6  4  5  4  8  0 -> 8, 6

182  217  218  218  230  205
249  209  229  247  195   18
-> 249, 247

 24   20   33   42   -6  -45    1 -> 42, 33

 24   26  -11    2  -25 -> 26, 24

2436  8270  4748  8532  7277 -> 8532, 8270

512  991  585  658  154 -> 991, 658
---
[[ 106.33  -61.47   21.93   45.72  -22.58   -7.12]
 [ 182.66  -61.47   21.93   45.72  -22.58   -7.12]
 [ 227.89  -93.46   21.93   60.71  -22.58   -7.12]
 [ -22.39   47.54   21.93   27.20   -6.84   -7.12]
 [ 106.33 -100.80   21.93   45.72  -22.58   -7.12]
 [  27.89 -186.64   21.93   45.72  -77.77 -104.07]
 [ 110.07  -61.47   21.93   45.72  -22.58   -7.12]
 [-225.65  -50.13   21.93  -54.48  -22.58  -24.78]
 [ -23.57  -60.27   21.93   27.59  -22.58   -7.12]]: 110.07

[[-1.364 -1.962 -0.597  0.123 -0.111 -0.116 -0.262 -0.216 -0.490 -0.879
   0.027  0.892  0.423]
 [-2.835  0.223 -1.000  0.120 -0.273 -0.848 -0.537  0.838 -0.079  0.459
  -0.694  1.338 -0.696]
 [-0.531  0.191 -0.535 -1.756 -1.965 -2.236 -0.157  0.348 -2.187 -0.243
  -1.092  0.015 -0.922]
 [ 0.254 -1.044 -1.617  0.273 -0.276  0.177  0.778 -1.058 -0.258  1.694
  -0.472 -1.208 -0.430]
 [ 0.229  0.690 -1.521  0.363  0.453 -1.247 -1.369 -1.260 -0.025  0.244
  -0.396 -0.754 -0.667]
 [ 1.113  0.484  0.279 -1.001 -0.191  0.932 -1.383 -1.347 -0.052 -1.249
   0.038 -2.032  0.000]
 [-1.082  0.096 -0.831  0.164  0.079 -1.507  0.772 -0.097  0.433  0.315
  -1.861  0.093 -2.241]
 [-2.210  0.167  0.382  0.273 -1.183 -1.722 -2.467 -0.882 -0.743 -1.938
   0.114  1.719  0.438]]: 1.113

[[ 218.61   23.71 -134.90  -56.16  122.99  105.93  285.29  158.00 -175.46
   -85.58]
 [ -75.88  204.49   62.58  -87.80  171.74  -71.52  157.95  140.50   38.66
   -11.41]
 [ 231.17 -241.52 -242.50  -59.76 -164.95  206.84   61.35  -97.18 -217.44
   -65.80]
 [ -89.92   -6.84  -37.39  165.86  -46.76   43.35   -1.36   47.39  -63.76
  -115.00]
 [ -53.23  -79.22  -36.04 -120.19  -50.21    7.86 -108.41 -117.31  177.35
    22.41]
 [ -79.33  106.52   43.22   -5.48  107.22  -78.89   94.24  115.79  -35.48
  -144.36]
 [  12.77   71.38  112.92 -200.09  110.76 -102.24  -14.46  -32.52  167.48
    80.01]
 [ 120.10  -51.51 -188.96  115.83  -43.74  209.92  183.21  125.74 -234.60
  -123.28]
 [-178.95  244.22  207.25  129.86  151.20 -136.34    0.99  139.49  130.14
    55.22]
 [  70.68  127.41  181.40 -175.21  175.82 -194.74  -39.68  -40.54  200.47
   211.94]
 [  22.61   16.41   11.41  219.75    3.06   40.75   77.25  111.57  -97.27
   -58.36]]: -178.95

[[ 0.76 -0.46 -0.23 -0.36 -1.11  0.31  0.76 -1.50 -0.03  0.08 -0.08 -0.59
   0.08  0.04]
 [ 0.83 -0.55 -1.77  0.94 -0.69 -0.45  0.88 -1.45  0.95 -0.88 -0.84 -0.86
   0.63  0.46]
 [-0.84  0.32 -0.15 -0.09  0.95 -0.23 -1.06  1.26 -0.23 -0.31 -0.12  0.41
  -0.55 -0.35]
 [-0.70  0.34 -1.13  0.47  0.91 -0.84 -1.00  1.48  0.63 -0.67 -0.74  0.21
  -0.38  0.03]
 [-0.84  0.32 -0.29  0.05  0.84 -0.62 -1.31  1.82  0.13 -0.48 -0.28  0.47
  -0.40 -0.12]
 [-0.81  0.12  0.57 -0.28  0.66  0.13 -0.81  0.91 -0.44  0.29  0.15  0.31
  -0.35 -0.55]
 [ 0.24 -0.32 -0.27 -0.45 -1.30 -0.10  0.40 -0.98 -0.21  0.18 -0.08 -0.45
  -0.01 -0.01]
 [-0.59  0.01  1.33 -1.07 -0.83  0.46 -0.39  0.15 -1.13  0.55  0.52  0.25
  -0.56 -0.50]
 [-1.05  0.33 -0.46  0.17  0.66 -0.71 -1.27  1.70  0.01 -0.52 -0.06  0.54
  -0.71 -0.24]]: 0.24

[[ 16.20  15.14  -8.33  22.74  -5.27 -11.95   6.83   8.68  25.09  -8.00
   -6.63  -3.85  20.94]
 [ -9.45  -4.88  25.02  17.80  24.63  23.50  19.30  -8.71 -12.96  23.29
   26.54  -4.38  11.96]
 [ -6.28  23.08  20.44  21.26  21.93  18.55  24.13  19.57 -10.90  20.09
   22.15  -9.28  -4.01]
 [  4.51  -2.89 -11.89  28.54 -10.75 -11.91   6.83  -2.62  19.53  -4.75
   -4.82  -2.92  25.21]
 [ 16.98  20.24  17.29 -11.28  14.76  13.23   7.96  23.91  -0.44  16.77
    7.14  12.75  -9.70]
 [  8.59  -6.77 -14.53  30.64 -11.09 -11.01   3.25  -3.93  17.93  -3.39
   -6.36   8.37  27.20]
 [-10.56  20.72  16.32  27.00  22.24  10.59  25.29  16.87  -7.33  22.30
   22.47 -16.38   1.40]
 [ -6.16  -2.52   9.10  30.74  10.12   9.42  21.61  -3.22  -3.02  15.88
   13.96  -3.38  21.80]
 [ 22.93  12.86  -4.96  -6.98  -5.58  -7.70  -8.31  17.82  25.30  -6.63
   -6.51  17.63   5.75]]: -10.56

[[ 146.6  117.8  -89.3  -72.6  186.4  -21.5   78.4 -179.1  137.8  231.3
    -7.5 -194.1  -86.0 -267.5]
 [  42.0   27.6 -247.0  -60.0  237.9  121.1  171.9  -65.6  152.8  141.7
   -38.9  -99.7 -214.4 -197.2]
 [ 186.7  -80.1 -202.1 -263.9  133.4   76.6  220.4  154.5  -13.7  122.2
   -86.7 -190.2  -21.5  -79.4]
 [ -80.7  -37.9  188.7   29.3 -102.0   74.3 -125.4  106.7 -185.7 -274.9
  -126.7  201.8  195.0  118.0]
 [-100.0  171.1  152.0  154.6  -69.0 -203.5 -219.7 -240.2   42.9  107.0
   230.8  -34.1  -58.0   44.6]
 [ 139.2    1.9 -195.8 -205.9  149.2   -7.6  237.5   75.4  103.7  176.7
   -30.3 -247.7 -111.8 -117.6]
 [ 126.9 -201.2  -24.2 -182.5  -73.2  130.0  -16.2  224.1 -260.0  -88.3
   -75.6   74.6  187.4  140.8]
 [ 141.8 -256.2 -198.9  -91.5   13.9  240.7  139.3  182.6  -74.8  -61.0
  -200.0  126.7   65.7  -40.5]]: 139.2
---
[[-19, -25, -31, -38, 48, 7], [-20, -41, -4, -24, -50, -9]] ⇒ -19
[[20, 126, 122, 155, 116, 58, 175], [191, 98, 146, 116, 162, 158, 71], [170, 108, 140, 167, 205, 148, 59]] ⇒ 20
[33, 10, 56, 93, 64, 71, 90] ⇒ 33
[[66, 165, 225, 212], [165, 111, 24, 50], [183, 170, 98, 115]] ⇒ 66
[5, 6, 8, 6, 2] ⇒ 5
[[198, 92, 115, 68, 164, 42], [239, 97, 132, 82, 177, 2]] ⇒ 198
[4, 2, 3, 9, 5, 6] ⇒ 4
[3723, 3453, 2607, 6444, 9008, 4696] ⇒ 3723
